(in the rows, 128 means zero)
One turn moves each row of this set onto another row. After a few examples, where does it send each row asked below?
dozib: [161 150 110  94 100 149 130 109 125 147 150 111 142 123 133  99 106 135]
Bemot: [144 151 108 104 130 165 117 120 111 119 163 118 133 126 118 125 151 138]
Fod: [139 118 109 120 103  93 138 110 126 157 116 119 128 166 119 116 155 126]
samo: [146 126 124  98 149 142 100 126 138 110 140 120 130 119 108 144 120 136]
gira: [132 132 134 123 108 148 100 138 147 104 137 119 152 114 136 130 142 133]
lav: [135 117 110 116 104  88 126 105 119 159 120 111 135 162 124 114 152 128]
momab: [136 108 117 118 126 106 158 120 149 147 124  96 144 131 136  94 168 153]
Meb: [117 121 127 125 150 121 138 110 142 151 130 133 123 102 112  89 167 165]
kod: [166 116 113  94 105 136 106 114 150 105 118 112 124 115 109 119 121 140]
pefa: [141 107 122 114 123 109 162 126 149 148 122 102 141 138 125 100 172 153]
Fipu: [152 134 128 106  86 141 108 103 148 111 124 115 154 118 127 112 116 148]
Mep: [152 146 112  89 116 153 134  96 124 130 155 101 148 124 124 111 110 138]
Suzis: [147 125 102 100 112 148 133 114 139 124 145  96 119 105 126 108 110 105]
Ren: [120 136 117 136 124 110 124  99 124 160 122 157 111 138 105 109 150 139]
kup: [119 134 116 137 124 109 123 101 124 159 120 157 108 136 104 108 152 135]
mipon: [143 136 134 101 111 146 118 101 149 119 136 113 158 110 128 112 101 148]
nof: [155 114 118  93 128 140 117 115 155 111 128 108 123 102 111 118 105 132]
rad: [144 146 109  95 141 153 117 116 113 124 163 110 137 134 118 137 126 127]
gib: [140 107 122 116 120 109 162 126 150 150 121 103 144 138 128  98 172 152]
mobat: [155 152 105  99  97 158 125  90 119 125 148 114 136 123 120 103 123 141]
tatiz: [122 123 128 129 143 125 147 116 147 150 126 141 123 110 110  92 169 164]
vora: [117 120 125 134 146 120 140 111 149 147 125 137 122 103 118  88 163 161]
guboz: [117 131 111 138 130 104 114  97 122 156 120 151 109 134 111 109 148 134]
rafe: [147 158 111 102 132 155 115 129 109 143 165 125 137 130 128 125 126 132]
Kek: [141 105 116 113 131 106 158 120 148 146 125  96 141 133 131  96 169 155]
Sot: [138 143 105 115 122 152 114 144 123 140 157 120 118 113 134 120 125 103]
sim: [136 113 108 115 106  87 127 108 122 158 119 109 130 159 123 115 153 124]
Velor: [154 131  94 103  97 153 123 106 130 121 139 110 107 107 117 101 124 114]
fosu: [117 136 113 138 130 105 115  94 120 158 124 153 116 139 111 110 148 140]
Gibi: [134 105 122 112 125 106 152 124 145 149 126  93 148 130 133  96 172 151]
lokat: [130 141 108 122 113 163 117 133 126 117 157 115 123 108 131 117 148 110]
ziz: [114 131 114 133 125 104 112  96 120 161 123 149 109 128 108 106 148 133]
Kel: [138 120 110 121 102  94 138 109 125 160 117 120 131 165 121 114 154 128]
vuzuv: [139 115 102 121 112  89 133 108 122 156 119 111 128 164 126 115 154 125]
Vesor: [152 137 129 101 148 144  98 144 137 125 144 130 140 119 118 137 126 151]
giz: [138 102 120 108 129 104 152 125 144 147 126  94 143 131 129  97 172 152]
Nenur: [120 123 125 130 151 120 139 108 145 148 127 137 124 108 114  90 163 168]
Peki: [115 134 116 131 127 105 112  92 118 161 124 151 113 132 107 106 148 140]
Zitar: [119 122 129 133 142 126 147 117 149 150 126 140 123 109 112  91 168 161]
ves: [166 130  96  92 109 144 129 123 133 141 141 106 113 113 122 103 108 116]
vaf: [154 132 134 104 101 139 114 125 157 131 128 117 153 107 136 106 102 147]
selib: [113 120 128 128 145 122 138 112 144 150 131 133 125 100 117  87 167 161]
rusib: [133 134 136 122 124 144  99 152 148 127 141 129 143 106 137 128 121 129]
dete: [122 137 138 121 119 145 102 125 145 115 142 122 153 111 135 132 115 126]
Pupaf: [125 138 113 118 117 152 119 129 128 124 156 108 133 115 136 128 122  97]
masib: [135 120 106 122 108  91 134 105 122 157 122 112 136 164 129 114 153 128]
tuzog: [153 126 123 101 133 145  99 137 139 101 138 118 137 125 114 140 146 148]
Vor: [172 119 120  88 124 134 112 130 154 125 125 114 130 110 115 114 105 149]

Meb goes to Gibi
Kel goes to kup
momab goes to vuzuv
And these:
vaf goes to ves
Pupaf goes to samo
Bemot goes to gira

One turn moves each row of this set onto another row. After a few examples, where does it send each row asked below?
Goz: [154  81 123 130 118 138 111 138 136 135 139  82]
Rimap: [153  72 178 116 130 134 127  99 107 126 182 102]
Kiti: [132  65 152 120 165 118 146 136 139 121 162 121]
Ladu: [102  69 155 115 122 107 149 112 131 133 156 128]
Tebe: [149  66 171 115  82 121 110 133 140 133 156  91]
Valo: [153  70 167 107 131 133 128 100 101 127 185  99]
lalan: [121  65 128 119 132 112 107 136 146 120 160 138]
tasar: [158  88 172 111  88 129 109 135 101 128 152 110]
rebop: [137  69 139 120 162 119 143 147 147 117 155 115]
Tesi: [131  66 144 124  77 123 127 132 139 143 138 105]
Sosu: [151  93 125  98 129 117 128 144 141  90 164 122]
det: [131 102 152  91 128 115 165 122 125 108 157 110]
valik: [150  73 116 123 120 136 112 135 132 139 144  80]
zeti: [101  75 155 112 130 110 144 114 131 138 154 126]
kemip: [164 100 144 118 128 143 118 126  90 124 152 104]
gapu: [154  84 156 116  81 127 107 145 123 133 140  95]
pileg: [142  52 157 128 121 128 120 111 152 137 170  80]
vub: [152  80 136 121  85 131 108 143 109 125 145 131]
Tis: [165  78 165 103  89 128 126 125 108 104 174 127]
gir: [141  49 150 118 123 127 123 108 144 139 174  78]
nam: [144  64 173 107  80 120 146 115 138 122 168 101]
kegad: [151  91 121 103 122 115 131 144 136  88 160 126]
ter: [153  70 186 109  88 123 111 124 118 128 168 104]
Lafug: [136  79 152 115 165 121 153 138 124 120 157 123]
vuki: [121  61 125 123 123 110 113 136 147 118 158 137]
Mebo: [141  83 139 116 162 122 150 149 132 116 149 116]
ruru: [163  94 133 112 129 142 118 127  89 127 155 100]
bofu: [132  98 151  95 121 113 167 120 119 103 158 116]

gapu goes to Tebe
Ladu goes to bofu
And these:
vub goes to Tesi
rebop goes to Kiti
pileg goes to Rimap
det goes to Sosu
Valo goes to ruru

